(in the rows, 128 means zero)
Each path below is one point turned by a fixed rotation once a step. After each direction that follows a path, write how fast that rotation turns it, in degrees each step (0 if it stays still).
Each turn is a multiple of 5 degrees from 10 to 175, or 0.
Each row of a path follows its step; steps can be skipped.

step 3: [112 128 127 125 127 140 138 125 141 129 127 125 118 139 118 138 108 128
 141 135 122 116 115 129 116 116 119 133 129 140 123 125 122 131 122 130
 107 130 128 114 133 125 124 125 123 125 110 128 130 130 121 112 136 128
 140 131 128 136 136 120 128 131 126 123 133 136 125 127 137 129 117]
step 7: [129 137 112 137 135 129 132 143 114 133 136 125 138 131 129 127 111 122
 122 121 131 126 146 121 117 133 117 126 130 116 129 134 122 127 125 118
 137 125 136 121 139 132 128 122 138 130 126 128 114 127 128 130 122 131
 142 123 129 124 150 123 112 130 128 131 132 120 129 146 120 129 121]
step 9: [133 122 134 127 129 122 136 136 128 121 119 116 126 122 126 124 133 139
 120 133 139 133 135 137 129 129 123 120 132 123 121 129 125 121 132 137
 121 140 104 136 124 130 126 118 120 119 138 143 129 142 145 116 125 114
 129 135 125 136 125 124 126 131 146 133 140 125 132 110 127 120 137]
step 11: [128 124 140 127 133 145 138 115 126 121 137 120 128 138 121 131 126 128
 136 129 120 115 123 139 119 134 107 132 120 129 122 139 129 124 125 136
 133 140 129 124 138 125 137 130 129 124 120 125 139 126 100 125 121 140
 125 125 120 124 126 134 134 133 120 116 115 126 139 135 126 122 139]
step 30: [131 126 129 135 124 127 138 139 114 119 129 120 138 124 129 140 131 142
 128 120 118 133 134 122 125 141 125 137 128 125 123 124 135 128 119 132
 145 120 120 123 116 136 125 131 120 131 123 128 121 145 130 131 123 118
 129 128 132 126 134 131 126 113 145 142 142 112 132 121 135 107 126]
step 31: [132 123 124 118 116 130 128 134 116 119 119 132 133 122 123 112 128 121
 128 117 133 140 116 136 117 136 125 117 134 123 135 129 121 123 129 130
 140 130 143 136 133 129 136 121 128 129 113 119 137 137 124 112 129 145
 117 121 133 113 121 124 135 125 126 143 118 129 119 129 126 120 137]
step 33: [131 121 131 136 139 116 136 122 128 131 140 127 132 124 124 142 148 128
 134 128 135 121 119 111 142 121 134 134 117 124 130 116 122 135 125 126
 128 134 132 141 139 107 119 119 134 132 132 130 123 134 119 120 121 112
 140 134 126 141 137 125 130 119 121 138 123 125 121 133 127 128 126]
step 34: [123 117 133 111 110 134 121 144 125 123 137 132 109 128 136 144 125 139
 132 128 116 126 123 139 129 120 130 132 120 128 130 132 137 129 129 128
 120 124 138 135 148 132 136 119 118 139 134 128 138 126 121 115 123 124
 121 133 129 135 122 134 123 129 117 116 135 122 130 128 132 116 122]
step 35: [128 121 126 127 131 148 128 109 132 113 111 143 132 131 132 136 113 125
 137 123 129 120 116 141 116 128 131 129 129 130 129 124 134 122 132 129
 126 133 135 113 121 128 131 142 123 131 133 134 124 126 140 127 130 126
 126 131 114 131 123 125 137 126 138 135 138 118 125 125 147 131 110]
Directions:
[127 126 128 129 129 125 131 131 129 130 131 127 125 132 126 126 129 127
 128 127 127 128 129 128 130 126 129 127 132 126 128 129 127 129 126 128
 127 127 127 129 128 129 126 126 129 127 125 127 129 132 128 127 131 129
 127 129 129 131 130 128 127 124 127 130 132 123 123 125 131 129 128]  120
[126 123 127 123 129 126 127 129 129 128 131 128 128 123 126 129 127 133
 127 130 129 128 129 128 129 128 132 130 128 128 127 126 129 130 127 123
 125 130 128 125 129 126 128 126 127 127 127 128 127 130 127 131 129 128
 126 127 129 130 132 129 129 129 129 128 129 127 132 128 127 125 128]  85
[128 126 129 127 127 130 124 126 128 127 127 122 122 129 127 127 128 128
 129 126 128 128 127 127 125 128 128 124 126 129 125 129 127 126 129 129
 125 128 129 129 128 129 129 128 128 131 125 128 129 128 129 130 132 129
 124 131 127 129 128 126 128 130 123 129 126 127 131 127 127 126 131]  125
[124 129 129 129 126 129 132 129 127 127 128 127 129 131 132 128 129 128
 132 128 127 133 130 127 129 127 126 129 132 128 127 127 125 128 130 127
 125 130 131 128 130 130 126 127 128 128 131 127 132 127 128 130 131 128
 130 126 125 129 130 129 128 130 131 128 127 128 132 127 127 125 129]  175
[127 130 132 126 127 127 129 130 130 128 129 130 128 130 128 128 130 130
 129 130 127 129 128 131 125 127 127 127 129 128 128 129 131 129 123 128
 124 125 129 127 129 126 130 127 125 129 125 128 132 128 128 125 128 131
 129 127 133 128 125 127 130 130 128 125 124 130 129 127 127 130 130]  140
[131 130 126 127 130 128 129 128 126 131 126 126 132 129 129 129 125 131
 127 128 127 128 130 132 129 126 126 127 127 132 124 127 131 124 128 125
 129 127 127 128 127 127 130 126 132 126 129 128 131 128 128 129 130 126
 129 130 128 127 129 125 127 126 128 127 127 128 125 128 127 126 134]  20

step 1: [124 135 127 107 126 131 132 123 130 129 115 136 126 119 134 137 151 141
 114 130 114 119 134 127 138 119 132 122 137 132 130 127 130 120 121 132
 138 124 117 137 117 131 135 129 134 121 115 122 134 126 135 122 133 116
 134 139 134 130 128 133 128 118 130 120 123 119 127 120 120 136 135]
step 6: [130 130 124 123 129 135 128 134 142 130 127 133 128 130 122 124 141 130
 124 130 130 119 136 148 133 135 134 120 131 133 131 119 132 129 121 129
 133 120 117 132 125 120 139 131 130 130 118 111 121 118 145 139 128 112
 129 146 136 128 130 136 128 124 136 126 128 110 121 122 117 142 115]
step 7: [134 124 123 122 120 135 126 123 138 119 129 144 133 130 128 122 131 147
 122 126 111 120 126 130 126 123 142 114 132 135 121 134 128 129 123 143
 135 124 122 131 111 125 130 126 122 139 121 116 127 122 139 133 129 119
 134 128 146 118 123 137 122 124 137 117 134 121 124 126 116 135 123]
step 9: [121 124 126 126 133 136 131 128 144 126 135 119 126 127 137 137 132 119
 117 126 131 124 125 137 123 130 132 125 136 142 120 129 126 143 116 131
 130 118 115 125 129 126 124 124 136 136 123 118 130 121 144 149 129 127
 126 148 139 121 122 132 138 119 129 123 114 127 138 136 118 135 123]
step 15: [121 133 126 109 135 138 137 133 123 139 121 129 131 128 136 137 136 133
 122 136 128 113 128 139 127 125 124 121 144 128 129 127 127 137 126 138
 137 127 113 132 125 131 120 124 137 123 114 113 135 117 132 137 126 120
 122 134 124 129 123 139 147 132 142 127 113 130 131 128 123 134 126]
step 24: [129 124 131 116 131 132 121 128 137 130 125 142 125 111 133 128 118 129
 130 129 126 105 123 136 119 132 136 119 136 130 117 131 127 134 123 142
 141 134 120 121 133 120 124 124 137 137 140 128 126 123 141 139 120 124
 131 126 131 116 118 135 138 118 133 121 115 136 136 130 123 137 124]
step 27: [139 127 129 122 124 117 122 128 136 127 116 138 118 113 134 140 131 146
 120 135 129 105 131 124 136 134 138 115 143 128 118 129 142 120 124 139
 141 123 122 134 128 123 125 137 137 128 123 122 134 125 139 130 126 122
 132 139 133 123 123 125 135 125 127 130 117 128 127 116 128 127 124]
step 29: [127 129 133 107 134 137 116 131 124 125 126 126 122 136 136 133 133 136
 108 135 121 114 126 128 125 121 130 121 137 123 127 120 117 137 120 147
 130 128 127 126 119 135 127 123 133 125 132 133 138 130 127 134 123 125
 135 126 139 118 124 134 135 122 137 124 105 127 136 134 129 142 117]
step 32: [131 129 128 111 122 132 126 129 127 131 122 131 124 128 133 121 142 139
 124 132 124 117 140 143 144 132 132 117 142 126 133 116 126 121 121 135
 145 123 117 129 122 139 137 133 120 125 120 132 128 130 131 125 128 119
 146 137 143 123 124 133 125 126 135 122 113 120 126 124 131 133 116]
Directions:
[130 129 127 132 127 127 129 125 128 128 134 131 130 129 127 127 128 125
 130 126 127 128 125 131 124 130 130 127 129 128 129 128 127 129 126 126
 130 127 128 131 127 129 129 130 126 130 129 128 122 130 130 129 130 129
 128 128 130 126 129 133 128 127 126 129 129 127 129 126 127 128 126]  25
[125 126 128 127 127 130 125 123 127 130 129 133 128 128 131 126 125 133
 131 129 127 126 129 129 128 128 125 128 131 128 127 128 128 129 128 130
 132 128 128 130 130 130 128 129 128 128 129 128 129 128 127 129 127 131
 129 126 134 128 127 128 128 129 129 126 129 130 126 128 133 125 128]  130
[130 126 127 130 127 132 126 130 124 124 128 129 134 127 128 129 129 129
 128 129 128 127 127 129 132 126 128 127 130 127 128 129 128 127 133 130
 129 126 129 124 129 128 128 124 127 128 130 131 124 127 126 129 129 129
 128 126 126 125 126 127 130 129 130 127 128 126 129 129 126 128 125]  85
[133 127 128 128 127 126 127 128 131 128 129 129 129 130 129 127 132 129
 128 135 127 130 131 127 131 127 127 130 130 127 128 128 130 124 126 125
 128 132 128 126 125 127 129 129 128 130 127 127 126 127 130 126 130 129
 126 127 128 130 124 129 128 126 129 130 129 128 127 128 130 129 128]  70
[127 126 128 132 129 122 129 130 129 125 128 127 128 129 131 129 124 130
 129 128 129 128 130 127 125 127 127 129 129 129 127 127 128 127 132 128
 127 126 128 126 125 132 126 127 130 129 125 128 126 127 129 126 128 130
 131 132 130 126 127 128 126 129 129 128 127 125 132 128 130 124 129]  80
[130 129 129 127 132 124 128 128 124 128 127 127 128 127 128 129 129 128
 129 129 128 126 129 130 125 124 128 126 123 128 128 128 126 127 127 130
 128 128 127 128 128 128 128 132 125 131 124 127 129 129 129 131 131 132
 130 123 128 128 130 128 129 128 131 127 130 129 128 133 128 126 126]  135
